Where one turn sends some rows of the set: a few examples, then the rows asked
binu: [  5.3 -11.0 -30.9 -19.4 -11.8  14.2  -7.7  -3.3  -1.8   8.0   2.4   8.7
  -4.6   7.0  -3.3 -19.3  11.5  22.3   5.6  -4.2   0.3  10.2 -32.1  -7.0
  29.0]
kep: [-15.2  16.2  17.9  14.4  10.8 -16.8  15.6 -10.7  12.4  -0.8  -0.6 -17.2
  24.6   8.2   1.9   4.1  -4.8 -11.9  -2.9   4.0   0.6  -7.1  32.1  -7.7
 -25.4]
gole: [  3.6 -18.6 -11.0 -26.8 -10.5   9.7  10.0  15.6   2.1 -15.2 -24.6   7.3
   7.3   1.6   1.6 -19.5  -8.0  11.6 -14.0 -14.2  -3.3 -17.1 -36.6  -0.5
   2.7]
moniv: [ -5.6  -4.8 -15.9 -17.6 -15.0   9.7  15.6   8.8   0.4 -12.6 -12.9   7.6
   2.7  12.3   1.0 -24.1 -18.0  14.6 -11.0 -13.5 -11.1  -5.7 -44.2  -4.1
  10.5]
sisi: [ -7.9  17.7  10.8  18.2  16.3  -8.1  14.6   4.4   6.6  -3.2   1.1 -24.4
   9.1  18.1   2.2  11.5 -17.4 -24.9   1.3  13.9   2.8  -3.8  20.4 -15.1
 -30.6]
Tovo: [  3.3 -12.6 -26.5 -25.8 -18.5  14.7  13.3   7.1  -8.4   0.6 -13.0  11.7
  10.7  13.5 -12.3 -18.0  -4.3  20.1 -15.9  -9.3  -8.4   8.4 -31.5  -1.5
   7.1]
tad: [-10.4  10.9   4.3  10.8  16.7   2.8   4.9  -4.2   6.0   8.6  15.7  -6.8
  13.6   1.5  -2.2  24.3   9.0 -14.2  -0.6  13.0 -12.6  17.2  42.6   3.5
  -3.9]
Nuz: [  6.8 -21.9 -23.0 -23.1  -9.1   9.3 -12.6   9.9  13.6  -7.7  -5.4   5.1
 -10.5 -13.6   8.1 -19.4  10.1   4.0   3.5  -7.7   8.6 -14.6 -33.2  -7.2
  22.2]
pazi: [  3.1 -13.7  -9.6 -16.7  -5.0  10.8  -4.0  14.6   9.7 -17.2 -13.3   4.0
  -5.7  -6.2  14.7 -23.6  -1.7   9.9   1.1 -14.1   3.2 -19.2 -42.2  -1.7
  18.1]
Sus: [  2.8 -17.0 -38.3 -20.8 -19.8  13.9  -5.4  -1.2   3.0  10.9   4.1   5.9
  -4.1   4.1  -5.5 -21.4  10.3  14.4   1.1  -3.5   4.9   7.8 -27.4 -11.0
  24.3]
Dus: [ -6.2  20.8  16.6  10.7  19.5 -21.5  13.2   0.5  -1.0   9.5   0.8 -18.7
   2.4  16.2 -13.2   9.7 -13.8 -16.6  -2.6  16.6  -7.2   4.9  32.5   1.7
 -11.4]
ver: [  3.8  15.9  16.8  19.0  14.2  -1.3  -3.8  -3.0   4.2   4.2  14.4 -13.3
  12.5 -17.7  18.8  12.6  17.0 -19.8  -7.4   4.3  -2.1   6.6  34.3  -2.3
  -8.7]
kob: [  3.8  23.5  11.1  16.3  19.5  -9.8  -0.5   5.2  -3.6  16.1  10.1 -14.7
  -2.3   7.1 -10.6  13.3   0.5 -16.1  -1.1  17.8  -3.0  19.3  35.8   7.4
  -2.8]
Vafa: [ -5.8  18.1  23.0  13.8  19.6 -24.1  13.0   1.5   0.3   8.4  -2.6 -23.9
   2.5  13.3  -4.2   4.0 -14.3 -19.1  -3.9  12.9  -2.3  -5.3  29.2  -1.7
 -14.7]
sameg: [  8.6 -24.2  -9.6 -26.1  -6.9  11.0  -0.3  15.2   5.6 -13.5 -22.8   4.3
   3.2  -6.5   8.7 -19.6   3.0  10.6  -7.0 -14.7   5.4 -21.6 -34.5  -1.5
   7.7]
lako: [  3.2  17.1  -3.2  10.6  19.1  -3.5   0.3  -3.6  -4.7  10.9  18.2 -15.0
   0.2   9.1  -3.6  24.7   2.8 -22.9   1.8  23.4  -6.8  20.7  29.3 -15.1
 -11.6]
dimov: [  8.9  21.2  14.4  21.0  19.2  -9.2  -5.8   5.5   7.6  -4.0   5.6 -23.0
   3.0  -4.5  13.8   9.8   2.4 -26.9   4.9  11.5  14.0  -2.9  19.6 -15.2
 -25.3]
roz: [  8.4 -15.2 -24.6 -18.8  -6.5  14.1 -15.5   2.2   4.1   1.4  -0.7   6.8
  -8.9  -3.0   5.4 -19.6  16.1  18.2   9.5  -6.8   6.6   0.1 -32.7  -5.0
  30.7]
Pid: [ -4.2  -4.7 -32.6 -18.2 -26.2  11.9  13.6   5.7   1.2  -1.9  -4.3   8.2
   4.4  12.7 -10.4 -24.6 -12.2  12.5 -13.6  -8.8  -6.3   7.7 -36.5  -7.9
   8.9]
fut: [  0.2  19.2  15.7  21.1  17.3  -9.9   5.5   6.5   9.4  -5.9   0.3 -25.3
   7.1   6.5   9.5   8.0  -9.4 -26.2   3.4  10.4  11.4  -7.3  18.7 -15.1
 -30.9]
puba: [-20.5  13.5  10.3  10.0  12.7 -11.2  17.3 -10.4  11.9   2.9   2.5 -12.5
  23.0  14.6  -7.9  12.9  -6.2  -9.3   0.9   9.1  -5.7   1.7  37.7  -3.0
 -19.2]
pedap: [  8.6  22.4  15.3  21.2  19.3  -6.2  -5.4   6.8  -3.1  17.5  11.5 -18.5
  -3.0   0.1  -0.2   9.3   5.4 -18.2  -0.6  14.5   3.4  15.1  34.7   6.8
  -2.7]
Bakun: [ -5.8  15.6  -2.2  10.6  17.2  -4.1  11.3  -2.4  -3.4   9.2  13.5 -16.7
   3.4  19.0  -7.5  23.0  -8.6 -22.5   0.1  22.5  -9.5  16.4  28.1 -15.4
 -16.8]
Kugof: [  3.4 -16.5 -17.2 -22.5 -10.3   7.2  -4.5  16.6  14.7 -17.4 -12.0   6.0
  -7.4 -13.0   8.6 -20.7  -1.7   1.6  -3.2 -11.6   3.9 -20.1 -39.0  -4.7
  13.6]
domol: [  2.1  18.5  22.6  20.3  11.3 -10.1   0.7  -5.6   6.7   0.3   7.7 -17.0
  17.0 -14.1  21.3   4.8  11.3 -18.6  -8.4   0.2   3.5  -3.1  30.4  -6.9
 -18.1]
fibon: [ -3.6  -4.7 -23.8 -18.5 -22.1   9.6  14.7  13.6   6.0 -13.5 -11.5   8.1
   3.5   5.1  -4.2 -25.1 -17.5   7.1 -15.6 -12.7  -7.0  -4.0 -41.5  -5.3
   3.9]
ral: [ -6.3  18.3  23.3  18.6  10.2 -16.1   9.1  -9.1  10.6  -1.4   1.4 -19.4
  21.8  -3.9  13.8   0.9   2.3 -14.9  -6.1   0.5   4.3  -9.0  29.0  -9.3
 -23.9]
Gabov: [ -1.2  12.4   9.6  15.2  16.3   3.7  -2.4  -2.8   3.6   7.8  17.6  -9.0
  10.9 -11.2   9.9  21.1  15.9 -18.2  -4.5   9.6  -8.8  15.2  39.2   2.0
  -3.0]
Zove: [ 11.3  18.7   1.8  14.0  20.2  -4.9  -9.8  -1.6  -2.0   8.1  17.6 -15.8
  -2.4  -2.5   4.3  21.3  10.9 -24.2   3.7  20.2   1.6  17.0  27.1 -14.8
 -11.7]
tam: [ 13.3 -20.5 -29.5 -24.6 -14.3  19.0  -6.9   2.5  -6.3  11.4  -5.5   8.6
   3.8   3.6  -3.9 -17.2  18.2  21.1  -2.7  -7.1   5.2   8.4 -23.8  -4.1
  19.5]
Vune: [ -1.4  -9.9 -39.2 -18.6 -25.1  13.9   5.8  -0.1  -0.8   9.2   1.7   7.7
   1.0  11.7 -10.1 -23.0   0.0  15.3  -6.4  -5.3  -2.4  12.7 -31.0 -10.3
  17.1]
Keled: [  5.9  17.2  25.1  23.1  18.4 -14.8   0.7   6.2   0.3  12.5   2.6 -27.8
  -0.9   0.0  11.6   0.3  -0.8 -22.2  -3.2   8.5   9.1  -5.5  29.7  -0.9
 -10.0]
vapum: [ -1.2  -9.4 -16.9 -20.3 -16.1   7.4   7.1  17.5  11.4 -20.4 -14.5   7.0
  -1.6  -5.3   3.4 -22.6 -13.1   2.5 -11.4 -13.1  -2.8 -15.2 -42.6  -4.1
   6.5]
vot: [ -2.0  -9.2  -9.4 -16.3  -9.6   9.7   8.3  14.1   5.9 -19.0 -16.0   4.9
  -1.4   2.4   9.5 -24.4 -13.8  10.9  -6.5 -15.0  -4.3 -16.9 -45.2  -2.3
  11.7]
lesi: [ -2.2  22.6  11.7  11.9  19.4 -15.7   7.1   2.6  -2.7  12.7   5.9 -14.4
   0.9  13.5 -15.6  13.1  -7.6 -15.6  -1.9  18.7  -8.1  15.1  35.1   5.8
  -6.8]
runil: [ -5.1  -3.4 -25.0 -18.9 -17.5  10.6  14.1   1.6  -4.8  -2.4  -6.4   9.2
   3.6  18.0  -6.8 -22.9 -12.6  19.6  -9.3  -8.9 -12.1   6.3 -39.6  -6.2
  15.5]
beto: [ 15.4 -25.7 -22.8 -24.5  -9.1  17.8 -12.1   5.8  -0.3   5.5  -9.2   5.6
   0.4  -5.2   4.6 -18.0  21.5  17.5   1.4  -8.8  11.4  -4.3 -25.2  -3.6
  19.9]
sal: [ -0.3  -6.2 -31.2 -19.8 -16.2  12.1   4.4  -3.5  -5.9   6.0  -0.4  10.0
   0.0  16.1  -8.5 -21.0  -0.5  23.3  -2.6  -5.3  -8.0  13.1 -34.1  -7.9
  22.7]
nof: [ -0.3  16.8  26.6  18.6  19.0 -20.8   7.9   3.9   1.2   9.5  -1.5 -27.6
   1.0   7.0   5.8   0.2  -8.7 -21.3  -3.7   9.9   4.5  -9.8  28.2  -3.1
 -14.2]
raza: [-10.2  16.1   3.1  13.9  16.2  -6.0  17.6   1.2   1.1   3.4   6.5 -20.8
   7.4  23.4  -5.0  17.4 -16.8 -23.1   0.0  18.7  -5.6   6.2  24.6 -14.9
 -24.8]
zafum: [-18.4  11.4   4.7   8.6  15.5  -2.9  12.8  -7.7   9.4   6.2   9.7  -8.9
  17.8  11.4 -10.2  21.3  -0.3 -10.8   1.4  12.7 -11.9  11.4  42.2   0.9
 -10.6]
Rogem: [ 13.7 -26.9 -14.2 -25.0  -6.2  14.1  -9.5  11.4   4.3  -4.6 -16.1   4.0
  -0.5  -9.0   9.7 -19.5  14.8  13.0  -0.8 -12.2  11.0 -16.4 -29.7  -2.5
  14.7]
beda: [ 13.9  21.0   9.3  18.5  20.3  -6.9 -11.9   1.9   3.7   1.7  13.0 -19.0
  -0.8  -7.4  11.7  15.6   9.9 -25.7   5.4  15.3  10.1   6.8  23.0 -15.0
 -17.6]
Las: [  7.2 -16.2 -15.7 -17.8  -3.7  13.2 -14.3   9.0   8.8  -8.3  -6.9   4.9
  -9.6  -8.7  13.2 -21.4  10.4  12.9   7.5 -10.6   8.3 -12.5 -37.1  -3.0
  25.7]
mutuz: [  5.6 -21.7 -32.0 -22.7 -12.8  12.4 -12.9   3.4   8.7   4.8   0.9   5.2
  -9.4  -6.3   2.9 -19.3  15.2   9.1   6.0  -4.6   8.9  -3.3 -28.4  -9.7
  26.1]
gokov: [  8.0 -15.0 -30.9 -25.2 -18.1  17.8   4.2   2.2  -9.5   9.4  -7.5  11.1
   8.5  10.7 -10.6 -18.0   8.1  22.1  -9.8  -7.0  -3.0  13.2 -26.2  -3.1
  14.6]
zofal: [  1.4 -14.1 -17.6 -26.8 -15.6  12.4  16.2  11.9  -3.3 -10.0 -20.4  10.1
  10.7  10.3  -7.2 -19.3 -10.6  15.5 -17.4 -12.2  -8.4  -4.5 -35.3  -0.7
   2.3]
sidez: [ 10.0  19.7  20.6  23.9  18.6  -8.6  -5.1   7.5  -1.4  15.7   8.2 -24.0
  -2.8  -3.0   8.5   3.9   5.2 -21.0  -1.5  10.7   8.8   4.6  31.5   2.8
  -5.6]

puba goes to zafum
Vune goes to Sus
Now these:
sisi goes to raza
gokov goes to tam
Las goes to pazi
kob goes to pedap

